(in the rows, 128 means zero)
Each path is a new rotation, seen through one point. The rows after it are directions, each followed by how far the rotation turns it, in degrees per step (0 if it stays put).
Each turn is a multiple of 5 degrees from 10 to 175, or 0.
Each row of a path follows its step; steps can be skipped.
path 1
step 0: [118 129 136 140 118 118 134 110 142 127 133 134 128 123 128 129 133 110
 130 112 138 127 123 127 124 122 126 123 130 133 135 120 136 126 128 118
 124 136 131 141 131 115 128]
step 1: [124 139 132 123 114 128 133 114 125 123 123 134 119 141 146 131 123 137
 132 133 128 121 128 137 130 117 138 129 126 144 140 130 133 128 109 131
 132 128 134 132 133 124 134]
step 2: [131 114 137 100 129 126 113 131 129 122 124 132 133 144 139 136 116 137
 136 139 123 131 135 130 130 133 119 124 135 124 127 127 124 128 122 128
 129 132 132 125 124 128 129]
step 3: [122 120 128 128 135 127 130 133 140 130 129 133 135 132 123 113 130 130
 127 141 138 139 137 122 133 141 119 127 135 125 125 148 119 132 141 138
 132 134 133 122 134 132 114]
step 4: [123 130 111 133 140 126 138 119 121 136 134 137 129 128 118 114 131 126
 120 123 137 137 129 123 128 127 145 137 138 119 138 121 123 136 131 128
 128 121 123 123 118 136 119]
step 5: [135 132 124 115 122 126 135 123 126 130 137 123 127 123 115 129 121 129
 124 116 133 123 117 113 125 133 137 129 128 138 120 118 150 133 122 128
 112 120 120 138 124 129 128]
step 6: [131 130 140 128 128 124 139 128 128 122 128 126 145 123 138 148 130 127
 130 132 123 126 121 139 127 140 136 129 123 137 122 135 146 130 131 122
 130 124 131 137 139 134 144]
step 7: [129 116 137 135 126 120 136 116 147 125 124 130 130 134 135 142 126 116
 131 134 116 125 132 140 126 129 129 129 130 117 126 119 114 129 125 116
 135 136 130 129 138 115 121]
step 8: [126 126 127 122 115 128 136 124 135 125 109 138 104 141 129 119 134 137
 129 128 133 124 138 127 132 119 132 134 129 133 121 128 124 126 129 131
 140 141 130 119 132 124 116]
step 9: [128 117 121 110 127 132 124 131 107 132 125 133 124 137 130 131 125 130
 135 132 148 138 133 126 129 125 126 129 127 129 133 123 133 122 136 130
 127 122 138 106 118 136 127]
step 10: [138 128 123 122 128 121 124 130 135 128 147 127 132 120 126 119 131 124
 124 144 148 138 128 126 127 140 118 123 124 127 124 134 127 125 136 124
 111 112 132 133 124 129 128]
step 11: [134 136 120 137 131 126 138 127 137 126 138 134 139 121 137 127 143 127
 114 125 126 132 130 143 119 125 139 132 140 124 135 134 135 134 131 138
 117 127 119 143 123 130 123]
Speeds:
[128 126 125 134 129 128 131 128 121 131 129 127 131 130 133 133 130 130
 125 129 130 128 126 128 129 126 129 131 130 128 129 130 126 129 124 130
 130 128 132 125 130 129 130] -> 140
[128 129 129 131 130 132 133 128 130 125 125 127 129 129 126 126 129 131
 129 128 128 129 129 133 128 127 132 125 126 135 128 134 128 127 130 134
 129 126 128 126 125 128 131] -> 145
[126 131 129 131 131 132 130 132 128 128 129 135 130 125 126 130 124 128
 126 127 129 127 126 128 125 128 132 128 129 127 122 128 128 125 126 126
 123 130 129 129 128 127 127] -> 55
[132 129 130 132 127 128 132 129 125 123 126 129 131 128 130 126 128 124
 126 128 129 125 132 129 127 131 124 128 130 132 131 125 130 130 124 127
 126 127 124 132 128 127 131] -> 65
path 2
step 0: [133 136 128 121 146 123 131 119 122 136 118 114 144 122 134 140 133 130
 140 132 119 131 122 130 121 128 131 128 132 126 109 132 127 120 128 113
 134 142 121 125 120 123 131]
step 1: [141 140 134 121 130 118 143 125 126 132 124 123 139 114 129 130 127 127
 141 124 133 140 122 133 111 131 130 122 140 137 111 128 129 126 130 115
 124 134 119 122 121 137 136]
step 2: [140 139 124 118 115 125 143 129 128 123 130 132 139 119 116 119 128 122
 130 129 141 137 132 120 106 135 134 136 129 133 124 128 127 119 132 113
 128 129 119 128 119 131 138]
step 3: [132 134 122 120 121 125 128 124 125 119 130 126 145 129 122 131 132 121
 128 142 134 134 136 120 116 136 140 146 121 131 130 132 136 116 134 115
 143 130 133 130 110 125 132]
step 4: [133 131 132 127 127 118 129 124 130 124 126 121 139 126 133 137 133 120
 135 142 121 133 136 142 128 142 140 132 125 139 129 138 148 120 135 120
 134 136 143 124 110 128 128]
step 5: [135 136 136 131 121 130 142 131 133 131 125 133 129 119 132 128 136 117
 133 142 117 133 141 141 129 141 130 117 127 138 125 139 139 118 136 119
 118 142 132 118 125 126 135]
step 6: [128 133 131 126 121 135 136 132 124 137 126 139 136 121 131 128 138 116
 127 143 120 134 146 117 127 125 126 117 125 136 125 132 125 110 138 115
 128 133 120 111 129 123 140]
step 7: [128 122 129 118 131 114 124 126 121 138 122 124 141 125 130 133 129 119
 130 133 121 130 141 109 130 118 133 116 125 139 131 132 125 116 137 117
 135 124 121 116 114 118 139]
step 8: [137 131 126 115 136 108 134 121 127 132 120 111 133 123 127 130 126 122
 138 131 123 124 124 120 132 129 136 111 125 134 130 145 125 124 136 121
 121 128 126 130 111 119 136]
step 9: [137 150 123 115 134 127 145 131 130 128 125 116 133 123 128 130 131 124
 140 142 125 123 114 120 128 134 133 122 122 127 119 144 119 123 139 120
 118 131 127 128 124 133 134]
step 10: [134 144 125 114 132 126 141 142 126 131 129 130 140 128 129 127 128 132
 139 138 122 127 124 118 122 129 136 137 123 130 107 126 125 123 139 117
 133 125 128 114 124 142 135]
step 11: [137 132 127 116 128 112 134 130 124 130 128 136 129 128 123 119 125 138
 133 129 123 128 138 127 124 131 143 136 126 134 107 122 133 123 131 113
 139 128 132 120 108 130 141]
Speeds:
[130 128 125 127 124 125 128 126 125 129 123 133 124 128 130 125 125 129
 128 127 131 129 131 124 127 129 123 128 128 127 133 128 127 128 126 127
 134 126 128 127 125 129 131] -> 80
[130 128 129 128 123 134 131 134 128 128 128 128 126 125 130 127 130 125
 131 128 130 132 123 131 128 126 125 127 130 129 129 131 124 130 128 128
 127 130 128 125 129 133 129] -> 90
[129 128 131 129 128 127 125 128 126 125 132 134 127 127 127 128 128 126
 128 125 132 132 128 126 129 125 129 125 131 132 124 126 125 126 127 129
 127 127 124 128 125 123 129] -> 70
[130 128 129 135 132 130 126 126 125 128 125 130 126 126 130 124 130 130
 128 126 123 127 133 131 129 125 130 131 128 129 125 130 125 129 129 126
 130 132 128 125 130 129 129] -> 60
[129 126 131 131 127 132 128 127 131 128 128 129 134 124 128 128 128 133
 127 126 134 127 127 130 128 133 128 132 129 128 129 126 130 128 128 128
 131 129 129 130 127 127 135] -> 35
[130 123 130 128 129 129 124 130 130 131 127 132 128 129 130 132 132 128
 124 130 125 132 132 129 130 131 126 127 127 130 131 131 126 124 127 127
 124 124 128 131 127 129 128] -> 40
path 3
step 0: [133 125 124 120 142 124 137 121 128 123 135 126 136 110 133 127 127 123
 111 127 116 141 107 114 130 138 124 131 131 132 131 124 130 130 130 125
 131 137 134 132 141 118 127]
step 1: [120 109 130 122 122 129 131 132 127 112 133 129 138 120 134 145 123 122
 143 126 114 145 129 127 134 139 119 125 125 131 132 138 132 123 127 123
 129 123 118 123 125 125 139]
step 2: [138 128 132 122 136 119 136 132 124 125 130 121 127 117 105 122 128 125
 122 131 113 137 112 119 131 128 129 131 137 140 139 135 119 140 132 122
 127 128 122 121 129 119 138]
step 3: [131 117 136 109 119 130 146 123 129 126 140 128 132 146 125 127 124 116
 138 122 116 137 133 127 124 133 116 114 124 129 133 143 126 127 133 131
 130 119 119 126 127 124 128]
step 4: [138 122 140 118 125 120 134 128 129 131 123 121 135 134 115 132 135 133
 129 130 129 120 109 115 141 128 127 126 136 132 128 148 121 149 128 125
 122 131 138 128 124 130 129]
step 5: [142 117 132 115 127 123 136 110 134 139 133 136 122 133 132 136 122 109
 125 127 120 125 130 125 135 132 115 123 122 125 129 138 128 125 123 127
 143 126 140 120 127 124 118]
step 6: [132 115 127 127 126 132 126 124 128 137 128 121 148 115 133 136 135 130
 129 139 121 121 115 109 139 140 125 129 126 132 127 141 126 134 136 127
 126 138 135 139 136 130 117]
step 7: [142 120 123 126 128 119 124 123 123 128 123 135 121 108 125 145 125 118
 130 125 114 132 130 127 143 130 122 127 112 125 131 142 133 116 127 122
 133 125 122 121 117 120 125]
step 8: [137 126 120 128 135 128 133 129 118 131 136 113 147 116 122 118 130 127
 117 129 119 133 124 119 133 137 117 122 119 129 140 132 131 137 138 124
 128 137 113 131 140 120 124]
step 9: [133 116 137 122 129 124 138 123 118 111 132 132 131 123 124 136 131 124
 133 114 133 139 125 132 136 129 124 117 114 122 132 147 136 123 126 128
 114 126 116 128 116 122 135]
step 10: [134 130 128 118 135 122 140 127 125 119 134 122 133 131 120 116 129 124
 113 124 126 131 114 124 140 136 117 131 135 127 142 133 137 146 122 118
 126 141 133 115 134 126 133]
step 11: [124 109 142 126 130 133 144 107 134 126 142 136 137 130 136 138 124 115
 137 124 129 137 120 130 127 135 123 120 135 128 132 142 131 124 127 129
 123 128 130 119 129 126 132]
Speeds:
[123 126 124 132 128 129 125 127 132 128 127 129 128 121 128 132 122 130
 126 128 122 126 128 127 128 130 127 130 130 129 126 129 126 126 129 128
 130 126 129 130 130 128 129] -> 60
[127 124 126 127 127 128 129 124 128 125 130 129 125 126 133 129 130 129
 126 129 134 127 128 126 127 130 125 130 130 130 127 127 126 131 120 130
 129 129 133 128 127 128 127] -> 65
[126 130 128 127 128 124 127 129 128 131 130 123 130 122 126 125 132 129
 125 126 129 126 124 126 129 127 129 125 133 130 129 125 124 128 129 125
 124 131 130 130 130 131 128] -> 175
[128 123 125 129 122 131 129 126 129 129 129 128 134 129 133 127 129 129
 129 128 130 129 130 129 128 127 125 125 130 130 126 125 131 133 133 125
 129 127 124 127 130 130 128] -> 145
[129 127 128 127 130 127 133 128 125 127 124 125 127 126 130 132 130 129
 125 130 129 121 129 133 130 133 132 126 126 129 128 125 132 126 129 127
 131 128 126 131 128 127 126] -> 40
path 4
step 0: [128 113 133 126 116 135 115 119 122 131 130 128 121 143 124 117 120 139
 131 136 123 109 123 116 144 129 135 115 131 124 137 120 134 126 135 135
 131 123 126 137 122 130 132]
step 1: [125 131 131 134 114 121 136 133 138 144 128 121 113 132 120 123 131 141
 120 133 133 122 120 124 139 131 135 130 125 119 125 118 123 135 128 113
 106 129 115 130 129 139 131]
step 2: [120 103 127 128 117 120 130 121 130 128 129 133 135 132 113 141 115 136
 117 140 131 129 132 123 140 114 138 127 122 124 122 125 129 130 136 139
 123 130 128 132 144 134 127]
step 3: [120 132 119 132 123 121 115 129 125 120 138 120 117 132 119 117 127 140
 134 137 135 125 128 128 137 132 121 121 124 117 118 106 130 132 135 142
 120 117 133 140 127 137 126]
step 4: [122 142 132 125 117 124 133 120 126 138 131 134 130 120 120 123 136 125
 122 126 134 121 122 118 145 120 132 137 122 121 121 107 138 134 133 127
 127 142 124 132 148 133 124]
step 5: [104 129 131 124 117 123 129 124 136 124 133 128 125 129 117 124 109 127
 131 140 124 145 135 128 133 134 138 116 127 124 117 118 137 116 137 125
 137 129 123 130 137 133 118]
step 6: [119 126 127 119 128 135 118 128 124 140 138 130 122 133 136 113 118 133
 136 117 132 135 123 119 131 133 127 128 117 128 129 111 138 124 143 131
 112 132 143 138 141 134 134]
step 7: [128 124 138 120 125 128 122 131 127 144 127 138 120 124 118 118 126 135
 122 128 112 127 127 128 144 140 121 134 123 119 131 123 134 124 141 122
 135 139 111 134 134 137 112]
step 8: [112 123 121 128 116 140 128 132 133 148 126 121 125 127 135 124 114 135
 131 147 126 126 131 130 138 120 144 123 123 130 139 120 123 116 138 121
 127 125 130 139 130 129 120]
step 9: [120 109 128 118 119 133 118 128 131 134 115 122 108 137 123 125 133 139
 128 122 116 123 128 116 137 132 135 126 131 122 130 116 131 134 141 137
 115 128 126 125 133 131 138]
step 10: [133 128 129 139 125 119 125 129 124 140 125 130 123 138 117 119 111 141
 124 137 128 120 126 118 150 129 134 135 129 116 131 126 124 128 119 127
 115 123 118 133 141 132 114]
step 11: [121 115 129 130 108 119 127 114 137 131 134 120 133 132 127 136 128 134
 120 144 133 118 127 117 143 125 131 122 126 129 122 116 134 131 144 121
 129 119 132 141 125 136 132]
Speeds:
[126 129 130 128 123 133 135 129 127 130 125 128 125 129 126 128 126 129
 128 128 128 131 129 128 124 125 130 125 132 129 125 124 129 128 125 128
 126 132 128 124 125 126 130] -> 95
[129 129 123 127 126 131 126 127 127 131 123 130 127 129 136 128 125 128
 129 131 124 130 127 128 129 131 127 132 134 128 127 130 130 128 129 127
 129 128 127 127 129 131 129] -> 35
[126 130 125 126 125 130 127 125 125 126 130 128 130 127 126 128 128 125
 130 131 129 128 131 127 124 131 128 127 126 122 126 132 127 133 127 127
 126 135 129 131 128 131 128] -> 35
[128 124 130 126 129 134 127 130 129 130 127 130 124 126 128 126 128 127
 131 128 122 127 129 126 128 128 129 127 124 128 134 132 127 123 126 123
 126 129 128 130 125 127 127] -> 40
[127 130 132 125 131 130 129 129 124 131 129 127 128 131 131 129 127 132
 129 124 129 128 130 132 127 131 134 129 128 126 128 129 128 131 134 126
 131 129 128 130 127 124 125] -> 40
path 5
step 0: [124 120 135 141 122 139 134 136 141 122 128 126 116 139 121 141 125 144
 145 133 130 123 136 129 121 124 130 144 126 125 133 132 126 124 120 121
 121 132 119 133 134 106 136]
step 1: [118 134 141 130 143 125 130 145 136 129 122 125 113 133 119 139 118 115
 132 127 125 120 108 114 128 129 126 132 127 126 125 124 122 142 136 123
 120 136 117 125 131 129 142]
step 2: [133 139 135 116 140 145 141 141 124 121 118 127 121 127 138 123 127 128
 125 132 128 120 120 121 117 125 141 127 133 124 124 125 134 129 137 151
 125 119 139 139 139 123 138]
step 3: [118 131 129 116 120 131 135 138 131 132 129 113 133 123 136 110 121 132
 137 123 128 135 126 135 129 136 132 123 138 120 139 117 129 131 145 127
 139 132 136 136 114 117 148]
step 4: [150 131 136 122 124 118 127 135 134 125 132 116 117 124 121 126 123 136
 119 135 127 131 147 125 119 144 120 129 133 126 133 128 122 111 140 127
 122 144 127 141 120 128 134]
step 5: [137 121 129 132 135 128 119 139 119 132 127 118 117 141 132 125 134 130
 100 132 134 134 126 125 137 116 123 115 120 127 141 127 128 123 143 128
 123 130 117 115 121 130 138]
step 6: [133 125 129 123 128 123 133 124 141 128 127 103 127 126 130 119 146 116
 104 127 132 130 122 132 129 125 120 116 137 124 126 125 129 124 117 136
 124 114 138 124 140 122 122]
step 7: [122 122 128 120 132 116 138 114 114 126 138 126 128 129 137 121 127 115
 126 115 113 135 131 131 119 131 108 122 125 127 133 120 142 115 125 126
 139 120 139 119 117 131 123]
step 8: [140 122 117 126 119 128 117 125 126 140 134 121 125 132 131 149 119 142
 128 121 130 130 139 129 122 123 119 129 129 130 139 122 143 120 105 131
 134 130 131 133 119 124 113]
step 9: [121 122 125 118 140 123 105 117 129 153 136 126 130 131 133 144 128 113
 129 124 138 119 123 126 134 126 126 125 126 127 124 137 129 124 127 117
 121 134 111 124 124 129 119]
step 10: [135 133 130 121 147 138 123 118 134 128 128 134 131 120 141 134 125 132
 126 131 128 103 128 143 127 124 128 125 125 134 121 135 121 129 127 131
 131 113 133 117 139 138 108]
step 11: [119 126 123 129 135 130 124 122 126 138 119 141 138 122 132 121 126 130
 146 118 125 130 132 155 134 130 126 145 131 132 133 129 125 134 124 133
 128 116 137 109 121 119 135]
Speeds:
[132 128 128 124 129 126 129 132 128 130 126 129 132 125 128 124 128 132
 124 129 130 132 129 132 129 132 130 129 127 131 128 133 123 131 132 129
 127 127 129 128 124 128 129] -> 45
path 6
step 0: [130 120 126 119 141 131 134 120 144 125 124 124 131 118 136 136 133 130
 125 128 128 149 133 133 125 134 118 144 132 129 130 125 130 124 134 148
 139 114 132 133 129 117 117]
step 1: [120 123 131 131 128 141 132 131 119 136 116 131 131 130 116 110 142 116
 120 125 124 128 129 128 120 133 126 147 143 118 124 124 130 131 113 140
 121 118 121 124 122 131 131]
step 2: [122 133 121 113 126 135 126 115 136 137 116 135 124 122 129 131 134 131
 134 135 126 133 124 145 130 140 116 139 138 135 128 127 119 122 143 129
 119 112 128 130 139 121 118]
step 3: [123 126 135 129 126 126 140 123 130 136 123 134 129 119 128 115 137 107
 126 129 117 133 126 126 142 127 118 145 136 116 118 129 127 135 123 145
 137 135 139 126 131 136 123]
step 4: [137 130 120 129 123 140 135 115 138 144 123 147 133 120 122 114 140 146
 132 135 129 114 130 126 125 137 122 133 135 127 124 132 116 133 131 127
 123 116 124 128 132 124 129]
step 5: [135 128 135 121 127 124 132 121 126 131 139 137 130 119 135 117 136 115
 136 134 133 140 141 137 127 120 123 147 139 134 121 117 118 131 140 134
 133 140 139 127 132 123 118]
step 6: [134 118 125 129 137 146 138 125 140 130 128 135 134 132 122 114 137 138
 128 143 133 128 118 127 129 120 120 132 135 119 123 124 119 128 117 141
 139 126 123 120 139 124 145]
step 7: [133 118 121 120 135 127 126 128 136 136 127 136 139 122 136 130 138 129
 133 122 142 141 144 132 112 128 129 148 134 126 127 125 122 129 135 136
 135 114 129 136 123 116 118]
step 8: [125 123 129 121 134 148 139 125 118 130 128 122 122 136 117 118 144 122
 118 128 128 137 124 138 124 125 125 137 142 123 124 110 131 128 120 147
 122 129 124 119 135 125 128]
step 9: [121 125 123 123 134 135 130 123 145 125 110 130 133 118 124 129 123 132
 133 137 127 139 126 134 126 140 112 147 135 125 130 133 123 120 136 136
 132 105 123 130 126 125 123]
step 10: [125 123 130 123 123 128 127 126 118 144 121 137 131 127 126 119 148 102
 124 123 120 130 124 131 129 135 131 144 141 120 118 129 129 140 123 141
 120 124 132 129 131 127 122]
step 11: [125 136 126 123 129 139 138 111 139 142 121 138 119 116 120 120 135 147
 130 133 120 123 124 139 136 133 111 131 135 131 130 121 118 124 132 134
 125 120 133 125 133 129 120]
Speeds:
[128 125 128 127 129 129 127 131 126 129 125 127 127 132 127 125 128 126
 128 130 125 130 130 125 127 130 132 131 128 129 128 127 130 133 127 131
 129 137 132 130 128 131 127] -> 155
[129 124 127 130 127 128 125 124 127 127 132 129 127 126 131 131 131 123
 127 128 131 134 127 126 130 133 131 125 131 129 129 129 130 129 131 127
 128 128 127 129 133 125 125] -> 145
